In the data rows, 128 means zero.
Some points, one per row:
[114 121 137 176 168 123 132 145 166 151 122 130]
[181 116 118 106 102 155  37  84  85 122 150 126]
[108 159 136 123 119 125 156 150 138 107 133 147]
[132  95 129 165 157 126 138 136 149 154 116 125]
[169 128 110 107 103 154  52 118  98 115 156 139]
[192 122 106  80  69 156  47 102  66 115 152 131]
[ 91 110 145 154 167 100 176 117 156 145 103 105]
[125 110 123 121 125 117 149 119 120 133 112 112]
[ 93 131 151 160 171 114 138 120 171 136 123 118]
[ 91 168 134 153 145 115 184 177 171 135 123 146]
[124 106 124 152 149 124 140 139 142 149 115 128]
[ 89 156 155 148 161 114 141 123 171 121 129 116]
[103 112 130 221 200 123 149 165 195 173 112 133]
[123 113 124 187 173 126 135 151 166 162 121 133]
[ 78 154 155 145 157 112 155 122 170 120 123 114]
[ 95 116 141 154 164 107 169 125 157 141 108 114]
[130  99 119 198 175 132 126 148 166 167 120 129]
[ 87 155 150 122 141 114 152 130 154 117 125 121]
[149 137 121 122 111 144  89 120 110 124 143 139]
[129 114 131  91 112 120 133  89 105 115 122 108]
12 more points follow, each with its number after it:
[158 104 118  84  95 133 101  97  94 115 127 118] 0
[110 137 140 168 168 126 112 129 165 132 135 123] 1
[136  77 108 166 157 124 161 148 139 168  99 125] 2
[145 149 129  93  98 140  87 107 103 103 150 132] 3
[155 118 116 164 148 146  68 130 139 145 144 135] 4
[132 136 122 141 135 133 108 137 137 132 137 138] 5
[111 108 134 147 154 117 134 113 150 135 121 114] 6
[147 140 115  93  91 139 122 135 100 117 133 141] 7
[133 152 125  95  95 131 127 133 102 107 139 138] 8
[150 109 113 140 118 135 119 139 114 140 123 139] 9
[ 76 141 143 155 155  97 226 167 161 133  97 127] 10
[120 109 123 153 146 117 174 147 146 151 117 118] 11
Which two of these numbered points are nearest to each point below, looking only along the 4 directions in which the first points spread most? Their numbers follow each, nearest first.
[192 138 101 133 103 170  16 137 108 127 172 161] > 4 3
[104 112 144 141 159 114 130 100 146 134 115 108] > 6 1
[128 148 128 134 130 136 118 144 138 124 136 142] > 5 9
[140 153 116 126 135 142  86 127 129 114 148 140] > 5 3
[121  96 137 137 147 121 133 103 136 143 105 109] > 6 11
[115 179 135 133 122 134 108 153 150 110 154 147] > 5 8
[163 111 126 128 130 145  65  94 118 130 141 115] > 4 0
[146 104 124  99 108 131 117 102  97 125 129 115] > 0 7
[135 116 118 134 123 127 144 138 118 137 114 129] > 9 5
[ 58 163 153 159 160  99 218 167 183 127 112 130] > 10 11
[ 88 172 149  94 117 105 165 122 135  93 132 125] > 8 7
[145 150 121  88  88 152  73 112  92 104 152 139] > 3 7
[ 81 181 162  76 102 109 181 122 124  87 133 127] > 8 7
[163 128 100 109  86 146 120 157  98 124 133 146] > 7 8
[128 104 121 133 129 119 168 142 108 142 104 124] > 11 9
[152  99 113  79  90 131 128  98  81 118 116 112] > 0 7
[155 115 127 134 127 144  77 110 117 134 138 126] > 4 5
[135 111 128 166 159 137  99 124 148 142 132 125] > 4 1
[135 125 122 159 145 138 115 145 146 144 130 131] > 5 1
[106 140 150 165 171 124 107 118 170 131 134 118] > 1 6
[145  61  98 176 155 124 161 158 141 179  93 124] > 2 11
[158 102 123 103 110 137  94  93  96 131 129 112] > 0 3
[134 130 134 130 128 135  83 107 131 122 138 124] > 5 4
[114 110 125 118 121 115 189 137 122 136 107 124] > 11 6
[136 154 139  88  99 137  79  95 105  94 158 126] > 3 8
[ 94 131 151 123 146 113 142 103 140 123 121 104] > 6 1
[145 115 121 112 116 129 126 123 107 130 123 130] > 9 7
[ 91 143 153 114 144 114 144  98 140 111 122 107] > 6 1
[104 174 128 137 122 122 163 172 149 117 138 155] > 5 11
[136 113 123 123 127 130 125 122 119 134 122 122] > 9 5
[128 119 122 169 139 132 120 150 148 144 127 142] > 5 1
[ 98 162 148  92 109 116 150 118 128  96 134 124] > 8 7
[ 85 117 132 153 152 100 225 174 157 151  91 123] > 10 11
[128 130 123 128 120 138 127 138 129 122 138 134] > 5 9
[152  62  94 186 160 126 175 173 135 185  87 131] > 2 11
[124 138 107 138 121 119 188 181 134 135 121 154] > 11 9
[120 130 123 126 125 122 161 147 130 132 118 133] > 11 5
[119 122 132 182 163 131 106 138 162 147 134 130] > 1 5
[ 84 192 156  98 117 116 154 133 145  91 146 137] > 8 5
[ 81 143 160 115 155 106 152  96 158 116 120 102] > 6 1
